One turn moves each row of this set onto another row. After a few examples, where does it send each row asked below?
Ronu: [  9   1   0  17   3 -13   3  17  15  -3  14  -6  -7 -20   5 -57   8   1
   1 -11  35   5   9   3  44  -8  14  -8  12]
futi: [  9  15   7  27   2 -15   1  -4  17   3  12  -3  -1  19   4  44 -17   6
   4  13  24   7   5  -3  41   8   1  -8   9]
foz: [ 11   3  15  -1 -20  -4  30   0  27   1  13  13  -3   5   1  36  11  -6
   1 -11  62  15   8  -8  -9   8 -19  -4   4]
Dar: [ -5 -20  -7  10  -6 -19   7  -8 -19 -21 -11   2   1   8  11 -44   1  -1
  -2 -31 -36  -9   4   1  -6 -10  -8   5 -13]
susup: [-14 -10   3  -4  -3  16  -6   8 -18 -27   7  31  13 -34 -19   4 -18   7
  16   9 -10  10  18  15  -6 -14 -12  -9  -1]
sige: [ 10  10  11  29  -2 -12   2   3  16   7  19  -5   0  20   1  45  -9  11
   2  15  23  12   4  -6  37  13   3 -11  12]
Vufi: [ -2 -15   4 -12  15  -4  -3 -10  -1 -23 -11  18   0 -24  -2  -5 -30   0
  12  14   4  -1   3  37 -19 -30  -1  -4 -19]
lisel: [ 15   8  12  28   3 -18   4  -1  21  10  17 -11  -4  25   5  43  -7  10
   0  16  27  11   1   2  31  12   5 -11   8]
Gufad: [ 13  -3 -19 -18 -10  21  -7  30  -7  -6 -16  10   0  -8  -6 -14   6   0
  -3 -36  -9   5   4  22  35  32  -3  -7   1]
Dapo: [ 12  -3   4  20   1 -13   6  21  14  -1  18  -9  -8 -19   3 -57  14   6
   1  -9  34   9   8   4  40  -5  15 -10  14]
Ligun: [  7  -7   7  -9 -12 -16  14   2   9 -11  10  -3  -6   7  -7  13   8   4
   0   1 -22  15   8 -29 -61  -1  -1  -6  10]
ded: [ 11 -31  19  -4  12  -8   6   2   3  -3   7   2  -7 -15  -5  -7   0  15
   4  25   5  14  -4  47 -41 -17   5 -16 -16]
zet: [ -1   1   1 -12 -14 -11   9   0   5 -20   6   7   0   1  -8  16  -5  -2
   4  -6 -25  10  14 -37 -49  -3  -5  -1  13]
sopo: [  2 -32   4  19 -11 -17  13   3 -20 -10   5  -8  -3  14   5 -43  24   9
  -5 -25 -36   3   1   5 -18   1  -7  -4  -8]
fuz: [ -1 -28  18   4  -5  13   5  22 -15  -9  23  14   5 -23 -23   1  13  20
   8  20  -8  25  10  26 -29  -1  -8 -21   3]
vede: [  9  -1   1  19   0 -11   4  20  13  -3  16  -6  -6 -20   2 -56  11   4
   1 -11  34   9  10   1  45  -5  12  -9  14]
Linur: [ 19  -4 -21 -26   4   6  -8  16   6  -5 -29   4  -8  -4   8 -19  -6  -7
  -4 -33   0  -4  -5  35  28  20   5  -2 -13]
rovus: [  1   3  -3 -16  -6 -21   7 -12  13 -21  -6   5  -4   2   1  12 -16  -7
   3  -5 -18   2   9 -31 -51 -12   0   4   3]
pife: [ 30 -17 -10 -21   5   1   0  21  12  11 -20 -12 -15   4   8 -22  14   3
 -10 -23   5   5 -14  46  10  27  12 -11 -12]
zel: [ 13  -4   2  18   3 -14   6  17  16   0  15  -9  -9 -18   5 -59  11   3
  -1 -10  36   8   8   6  41  -7  14  -9  12]
Nife: [ 13  11  11  25   6 -20   1  -7  23   7  11  -9  -4  23   8  42 -16   8
   2  14  28   7   1   3  35   8   5  -8   5]
bozum: [ -6 -22  -3  15 -15 -11   9   2 -26 -19   1   3   4   8   3 -41  13   5
  -1 -31 -40  -1   8  -6  -6  -2 -11   0  -4]
bef: [  3 -29   1  13  -3 -26  11  -7 -13 -12  -7  -9  -6  14  14 -46  12   4
  -6 -25 -30  -5  -3  10 -18 -10  -2   2 -16]
Kedo: [ 24 -17  -9 -13  -8  15  -1  37  -1   8  -5  -5  -8   0  -6 -16  28   9
  -8 -26  -6  15  -4  33  17  40   3 -15   1]
nibip: [  8  -6   5 -15  -3 -25  12 -10  19 -11  -1  -7 -10   9   3   8  -4  -1
  -1   1 -15   8   2 -22 -63 -10   4  -2   1]
beda: [  7   8  11  -2 -21  -1  28  -2  25  -3   9  18   0   3   1  38   5  -8
   2 -14  61  12  10 -11  -2   4 -20  -1   5]
labo: [  9   8  10  -5 -15  -7  27  -7  29  -3   5  16  -3   5   5  36   0 -10
   2 -14  64  10   8  -6  -4   0 -17   1   0]
fupu: [ 13   3  14  -3 -15  -8  29  -5  32   1   8  11  -5   7   6  35   6  -8
   0 -12  65  12   4  -3 -10   3 -15  -1   0]

lisel turns into sige
nibip turns into Ligun
fupu turns into foz
Now these:
Linur turns into pife
Vufi turns into ded
bef turns into sopo
Dapo turns into vede

